In the data rows, zero lies at 4.5, halfway between 4 and 5.
A row's group is the hidden flat surface it lies on (a line, a plane or more), and a surface may be shifted away from zero. The first row asked about is in group 0, and each new group gets the next number.
Each row in order, then its group:
[2 6 3 5 2 4 3 3 5 5 5 8 5 6 4 4 8 6 4 4 4 7 4 4] 0
[3 3 4 5 2 7 3 1 6 5 4 5 7 6 3 4 4 8 4 1 2 6 3 6] 1
[7 5 5 0 6 5 5 5 3 6 3 4 5 3 9 5 2 5 5 6 6 5 6 4] 2
[4 5 5 5 3 6 9 4 4 5 7 3 1 6 1 2 9 3 8 3 8 1 2 6] 3
[4 5 6 6 6 2 2 8 5 6 3 4 4 5 4 4 2 3 0 5 5 0 6 6] 3
[5 2 5 3 3 7 8 3 4 4 5 4 5 3 3 4 5 5 9 3 7 7 2 3] 3
[4 2 4 6 3 5 3 0 5 2 4 5 7 5 2 5 5 9 3 3 2 6 4 6] 1
[4 5 7 5 7 1 5 4 4 1 7 5 7 5 4 7 5 4 2 8 2 5 5 6] 1
[5 5 6 3 5 3 4 4 5 5 3 4 5 4 5 5 2 5 2 5 4 6 4 4] 3
[5 4 6 2 4 4 2 4 5 3 3 4 7 2 6 6 1 4 2 4 4 9 5 3] 3
[4 3 7 3 5 4 4 6 5 5 4 6 3 3 6 4 2 3 5 6 7 4 6 5] 2
[3 7 4 4 4 3 4 6 5 4 4 6 4 6 6 5 7 2 3 7 5 5 6 3] 1
[5 3 4 4 2 6 8 2 4 5 5 3 4 4 2 4 7 5 9 3 7 6 2 4] 3
[5 6 7 5 6 2 0 8 5 6 2 5 4 5 7 6 0 4 0 5 4 3 6 5] 3
[4 5 5 5 4 4 5 3 5 3 7 5 6 5 4 5 4 6 3 5 3 6 5 5] 1
[5 3 5 5 6 3 2 7 3 4 4 5 5 5 6 5 1 4 0 5 4 4 5 4] 3
[5 4 5 2 5 4 2 5 5 6 2 5 8 3 7 6 0 4 1 5 3 9 5 4] 3
[6 6 5 6 7 6 0 6 4 7 6 4 3 5 6 5 5 3 2 4 2 0 5 6] 0
[4 6 4 6 6 4 3 3 6 3 5 5 6 5 4 5 5 5 3 6 3 5 4 4] 1
[7 6 2 4 6 7 5 4 5 4 3 4 6 4 7 6 6 6 5 4 2 8 6 3] 2
[5 5 5 6 6 7 3 5 5 5 4 5 3 5 6 6 6 4 3 4 4 2 5 5] 0
[4 6 5 5 5 2 4 7 5 4 5 6 3 6 5 3 4 4 4 4 5 2 4 7] 3
[3 2 6 5 5 4 3 1 5 2 5 4 7 5 3 6 5 9 4 4 2 6 3 6] 1
[5 7 5 6 5 5 2 4 5 5 6 5 4 6 5 6 7 6 2 4 3 3 5 5] 0
[1 4 6 7 3 3 4 5 5 5 5 6 3 5 3 5 5 3 5 4 5 4 4 5] 2
[3 5 1 9 2 6 3 3 5 5 7 6 5 6 3 5 9 5 3 2 1 6 4 3] 2
[5 2 3 3 4 5 6 3 5 5 4 3 4 4 3 5 5 5 9 3 6 7 4 4] 3
[5 6 7 5 6 2 5 7 3 4 5 6 5 4 4 5 6 2 3 8 3 4 6 5] 1
[5 4 5 2 5 3 2 7 5 5 2 4 4 4 6 5 1 4 1 4 4 4 5 5] 3
[4 5 2 4 1 8 3 4 6 8 3 5 2 6 7 2 6 6 6 1 5 5 4 3] 1
[4 8 5 5 6 1 5 7 3 5 5 7 5 5 7 4 5 0 3 8 5 3 7 3] 1
[3 8 4 5 4 6 0 3 4 6 7 7 3 9 4 6 8 7 2 4 2 2 3 6] 0
[5 5 3 5 3 6 5 2 5 4 5 5 4 6 5 6 6 5 5 4 4 7 6 4] 2
[4 2 3 4 4 6 9 2 4 5 6 3 3 4 1 4 9 4 9 4 7 4 3 5] 3
[5 4 6 4 5 3 2 6 5 6 4 4 5 4 5 5 2 4 1 5 6 2 5 6] 3
[0 4 4 9 1 5 3 3 7 5 7 5 2 7 1 5 7 2 5 3 3 4 3 4] 2
[4 2 5 5 4 5 2 1 5 3 6 5 6 6 3 5 4 9 4 3 3 6 3 6] 1
[4 3 1 3 1 7 3 1 7 7 2 6 3 5 5 2 4 8 5 0 4 5 4 5] 1
[4 5 6 7 4 3 6 7 5 5 6 5 1 6 2 1 7 3 7 3 6 0 3 8] 3
[4 3 5 5 3 5 4 2 6 3 4 6 6 6 2 5 5 7 3 3 2 5 4 6] 1
[6 2 3 2 2 6 4 1 5 3 2 4 8 1 5 6 1 6 7 4 3 9 4 1] 3
[3 8 4 5 3 5 1 3 6 4 5 9 4 8 3 6 9 5 2 3 3 5 4 6] 0
[4 5 5 5 4 4 5 5 4 5 6 4 3 6 3 4 6 4 6 3 6 2 5 7] 3
[6 6 5 7 8 6 0 6 4 5 6 5 1 7 6 6 5 4 1 3 4 0 6 6] 0
[9 7 2 0 6 7 6 4 4 5 2 3 7 3 8 6 4 7 5 5 4 7 7 3] 2
[6 3 3 7 3 3 8 6 2 4 3 1 5 2 3 4 2 2 6 4 7 6 5 3] 0
[2 7 3 5 4 5 4 6 4 6 4 5 3 5 5 4 7 1 4 6 6 3 5 3] 1
[5 4 4 5 3 4 6 5 5 5 6 4 2 5 3 4 6 3 7 4 6 2 3 5] 3
[4 3 2 5 3 7 4 4 6 6 3 6 5 5 4 6 6 7 4 3 4 5 5 5] 1
[5 3 4 4 4 5 7 3 5 4 5 3 4 4 4 4 6 4 9 3 6 6 2 5] 3
[5 1 3 4 2 7 7 2 4 3 5 2 6 3 3 6 5 5 9 3 6 9 2 2] 3
[4 7 3 4 4 4 6 8 3 8 3 7 1 5 7 3 7 1 3 5 7 3 6 3] 1
[5 2 4 4 2 6 6 3 5 4 4 3 5 2 4 6 4 5 8 4 5 8 4 3] 3
[5 3 4 4 3 6 7 3 4 5 6 3 4 4 2 4 6 3 9 3 6 6 4 4] 3
[4 3 3 4 3 6 4 1 6 3 5 6 6 6 3 4 5 8 4 3 3 6 4 5] 1
[8 8 2 2 5 7 5 2 4 5 4 4 7 4 8 5 6 6 5 3 3 9 6 3] 2
[4 6 7 6 6 2 2 9 4 7 5 5 3 6 5 4 2 4 0 6 5 0 4 6] 3
